(in the rows, 128 means zero)
First come named moves, each a turn or a mirror, each shown by rows before and after it. For each pair of rows after them, which moves, in which order, take the first row to the second? The first pair is done for you.
z_249 (before |-> after):
[ 83  71 110 108 127 127 113 117 142 149 210 162 119 126] |-> [114  59  89 132 127 103 120 108 167 110 181 169 127 136]
[112 207 109 119 164 157 128 159 100 135 144  27 107  68] |-> [160 185  67 155 169 118 142 142 149  78  95  38 119  88]
[124 104 124 134 124 123 133 134 134 128 129 163 124 140] |-> [118 107 138 128 123 135 125 138 124 138 141 160 118 136]
z_786 (before |-> after):
[128 169 116 106 131 121 128 129 142 109 127  92 142 106] |-> [107 168 163 109 107 137 125 143 124 123 109 135 138 129]
[100 138 151 116 103 134  93 158  80 164 146 143  95 143] |-> [124 137  83 115 138 107  97 133 117 144 173  81 106 112]
[115 144 149 131 121 146 115 141 113 146 123 131 117 126] |-> [129 143 110 129 143 127 118 123 129 131 134  99 122 109]
[165 141  75 149 136 102 140 120 150  78 106 100 114 140] |-> [132 135 160 152  99 126 143 146 114 100  82 162 106 175]
z_288 (before |-> after):
[141 106  49 133 150  96 114 112 140 127 140  83 132 115] |-> [114 165 148 134 103 146 115 151  72 158  76  98 120 135]
[133 119 144 138 118 129 134 137 125 129 125 146 124 142] |-> [140 111 119 142 130 116 139 124 137 115 130 136 128 137]
[123 164 131 104 124 139 128 122 100 149 141 107 109 105] |-> [117 137 106 102 133 129 128 109 114 147 167 112 111 102]
Then:
Each pair is 2 to 3 moves apart.
[165 111  44 120 134 120  86  48 140 132 184  69 126  92] |-> [162 202 127 115 106 165  91  81  80 153 106  40 120  97]	z_288 z_786
[106 153 146  95 123 127 114 134 131 150 164  61  87  78] |-> [122  66 102 118 127  90 114 114 183 110 176 118  91 104]	z_249 z_288 z_288
[115  78 132 123 113 132 125 112 136 131 149 179 125 139] |-> [122  84 141 136 107 131 128 116 134 117 123 189 127 145]	z_288 z_786 z_288
[169 135 116 158 104  91 125 150 141 110 115 136 154 128] |-> [142 170 135 133 103 117 116 158 107 148 133  99 148 105]	z_249 z_288 z_288
[121 105 140 166 134 135 105 119 160 112 152 201 146 150] |-> [153 185 158 169 130 146 114 136 138 104  85 148 154 140]	z_786 z_288
[ 72 173 174 103 104 195 119 166  72 151  64  93 101 147] |-> [153 148  90 155 120 133 134 138 149  66  12  91 123 164]	z_249 z_786
[114 135 167 122 133 156  98 143 111 133 116 115 132 119] |-> [132  86 135 139 136 126 103 136 147  98 123 151 134 138]	z_288 z_786 z_249
[175 104  42 156 151  64 137  74 162 120 103 154 113 125] |-> [ 90 120 166 112 117 136 113 124  79 217 149 186  81 122]	z_786 z_288 z_249
[115  96 171 147 109 156 128 146 117 141 116 195 117 168] |-> [165  99  58 151 157 108 135 109 174  98 139 123 137 127]	z_249 z_786
[126 134 157 153 119 139 159 136 125 138 149  86 155  97] |-> [125  90 152 162 117 126 156 133 141 128 166 136 149 114]	z_249 z_786 z_288
[133 197 143 136 117 140 122 139 113 140  85  86 125 144] |-> [119 177 108 115 139 143 112 123 116 157 145  66 121 116]	z_288 z_288 z_249
[126 170 138 103 127 138 108 133 115 144 136  98 135 108] |-> [121 126 113 100 139 125 110 123 128 140 172 115 130 105]	z_786 z_288
[137  88 137 102 114 128 141 109 131 136 186 124 112 115] |-> [175 137 122 122 116 117 150 109 141 103 121  84 120 110]	z_786 z_288
[155 120  95 136 137  97 137 117 163  86 115 101 111 130] |-> [136 134 165 140 100 123 134 143 125 104  76 143 103 157]	z_288 z_249
[146 146 133 152 110 129 136 133 134  99  72 131 134 149] |-> [132 107  78 125 147 117 127 108 157 117 152 104 132 110]	z_786 z_288 z_786
[151 107 103 133 134 104 139 134 147 115 123 122 139 129] |-> [124 110 161 123 113 128 131 150 114 136 125 151 124 139]	z_786 z_249
[138  62 123 114 139 112 146 132 113 133 193 147 132 115] |-> [126 100 136 100 142 128 141 142  89 156 199 118 131  96]	z_288 z_249 z_288
[168 143 118 108 158 129 146 133 135  86 151  79 114  84] |-> [154 167 158 107 141 153 146 147 109  97 124  79 112  97]	z_288 z_288 z_288
[ 98 126  94 141 107 158 127  70  97 109 153 140 140 103] |-> [102 144 124 144  94 170 128  84  82 114 120 143 136 115]	z_786 z_288 z_288
[160 170 124 136 132 127 143 112 131  96  82 119 149 145] |-> [135 189 149 116 126 146 140 123 100 130  98 107 142 133]	z_288 z_786 z_288
[150 187 141 127  98 173 137 121 119 131  61  95 135 119] |-> [159 182 101 124 119 156 137 104 136 119  80  71 143 103]	z_288 z_786 z_288
[132 106  96 118 146 108 128  92 139 114 174 128 155  81] |-> [155 111 136 154 121 103 139 111 139  79  96 171 163 122]	z_786 z_249 z_288
[113  87 131 124 144 133 111 110 147 125 160 182 150 173] |-> [119 180 128 100 158 153 111 113 121 148 151  80 151 127]	z_288 z_249 z_786
[152 190 167 143 108 137 141 141 123 119  69 118 135 143] |-> [120 121  93 100 147 120 126  97 157 143 195  98 131  99]	z_786 z_288 z_786
[122 179 162 100 124 154 127 117  94 136  95 133 111 140] |-> [163 158  89 116 151 119 131  93 141  94  98 114 127 132]	z_288 z_786 z_288
[126  97  94 120 126 105 133 131 166 103 165 101 129 121] |-> [110  88 153 136  91 113 136 153 146 107 122 156 119 158]	z_786 z_249
[149 154 120 151 152 119  93 131 142 177 148  93 123 117] |-> [160 173 143 165 134 122  94 138 134 171 113 105 120 128]	z_786 z_288 z_288
[139 145 158 151 116 141 127 136 114 129  77 136 150 140] |-> [130 159 123 126 142 137 120 119 117 146 128  82 147 102]	z_249 z_786 z_249
[182 131 111 147 122  95 142  95 169  85  85 117 131 119] |-> [ 94 121 189 102  99 148 122 121 103 175 156 148  99 114]	z_249 z_288 z_786
[132 102 125 133 118 128 123 131 135 109 122 152 130 142] |-> [141 135 102 121 134 131 125 126 132 114 129  99 131 119]	z_786 z_249 z_288
[149 147  57 136 130 145 150 120 137 126 126  89 122 122] |-> [129  86  64 140 118 142 147 123 149 130 154 151 113 148]	z_786 z_288
[138 157 106 107 144 141 118 117 128 144 150  59 128 110] |-> [101 126 168 104 114 158 116 143 100 171 156 132 113 141]	z_288 z_288 z_786
[109 126 182 137  96 141 143 159 102 123  79 188 127 169] |-> [106  72  71 109 153 106 134 113 153 133 199 146 126 123]	z_786 z_288 z_288
[117  99 134 164 122 152 117 170 157 131 130 194 151 138] |-> [119 139 103 132 155 161 109 159 148 153 175 104 153  82]	z_288 z_249 z_786
[142 132  89 129 157 109 129 117 145 123 134 114 133 121] |-> [148 155 102 138 149 114 127 130 136 118 116 106 134 125]	z_249 z_288 z_249
[155 158 115 114 139 121 120 122 121 152 131  83 126 121] |-> [120 127 159 113 120 140 116 140 105 170 136 143 117 142]	z_288 z_288 z_786
[114 104 151 120 141 105 155 167 167 119 135 179 136 129] |-> [144 137 122 128 158  94 163 158 182  99 115 136 144 109]	z_249 z_288
[ 94 137 139  93 141 128 117 107 145 121 171  85 151 133] |-> [ 96 119 136  97 145 123 117 105 157 116 179 102 150 137]	z_288 z_786 z_288
[ 91 109 154 132  97 167 104 144 106 173 142 141 141  98] |-> [155 108  77 164 120 119 124 117 163 106  97 112 162 100]	z_249 z_288 z_786
[135 158 151 142  92 115 145 146 124 106  92 137 123 151] |-> [144 167 104 125 124 108 142 125 135 109 137  74 128 108]	z_249 z_786
[135 157 159 138  63 111 104 156 123 106  91 176 138 159] |-> [104 168 180 114  61 135  93 164 103 138 125 159 130 149]	z_786 z_288
[157 155  51 129 166 118 127 110 145 104 136  62 136  95] |-> [143 131 162 164 101 138 134 148 115  91  50 185 120 173]	z_786 z_249
[ 60 139 168 107 113 159  98 144  96 142 161 135 120  78] |-> [ 93 175 187 130  99 155 110 153  95 111  86 132 128 104]	z_786 z_249 z_288
[140 158 199 139  80 153 148 162  76 116  54 110 118 139] |-> [187 154 101 143 128 110 152 125 127  77  69  51 132 106]	z_249 z_786
[102 111 150 118 109 150 106 131 129 151 149 144 123 139] |-> [120 150 159 126 102 155 114 135 121 137 110 124 131 140]	z_288 z_288
[174  83  54 117 134 123 131 135 165 121  97 128 168 100] |-> [174 135  70 108 135 143 128 140 143 134  80  91 166  84]	z_288 z_786
[ 75 131 178  86 122 167 111 142  84 199 191 136 112 109] |-> [135 145  65 100 168 121 121 107 143 148 192  54 137  73]	z_288 z_249
[111 141 117 110 148 139 124 122 113 159 178  84 115  94] |-> [155 151 146 160 113 123 139 140 125 101  64 136 132 150]	z_249 z_288 z_249
[136  99 141 133 154 126 165 129 127 124 122 229 136 148] |-> [152 201 150 126 162 145 172 142 100 129  82 133 140 114]	z_249 z_786 z_288
[134 154 127 118 147 142 127 118 118 150 144  75 139 107] |-> [149 168 137 127 134 148 130 125 114 135 114  78 141 118]	z_786 z_288 z_288
[111  68  48 130 161 105 143  87 171 136 187 115 129 120] |-> [163 109  54 169 149  89 162  91 179  91  91 113 138 142]	z_786 z_288
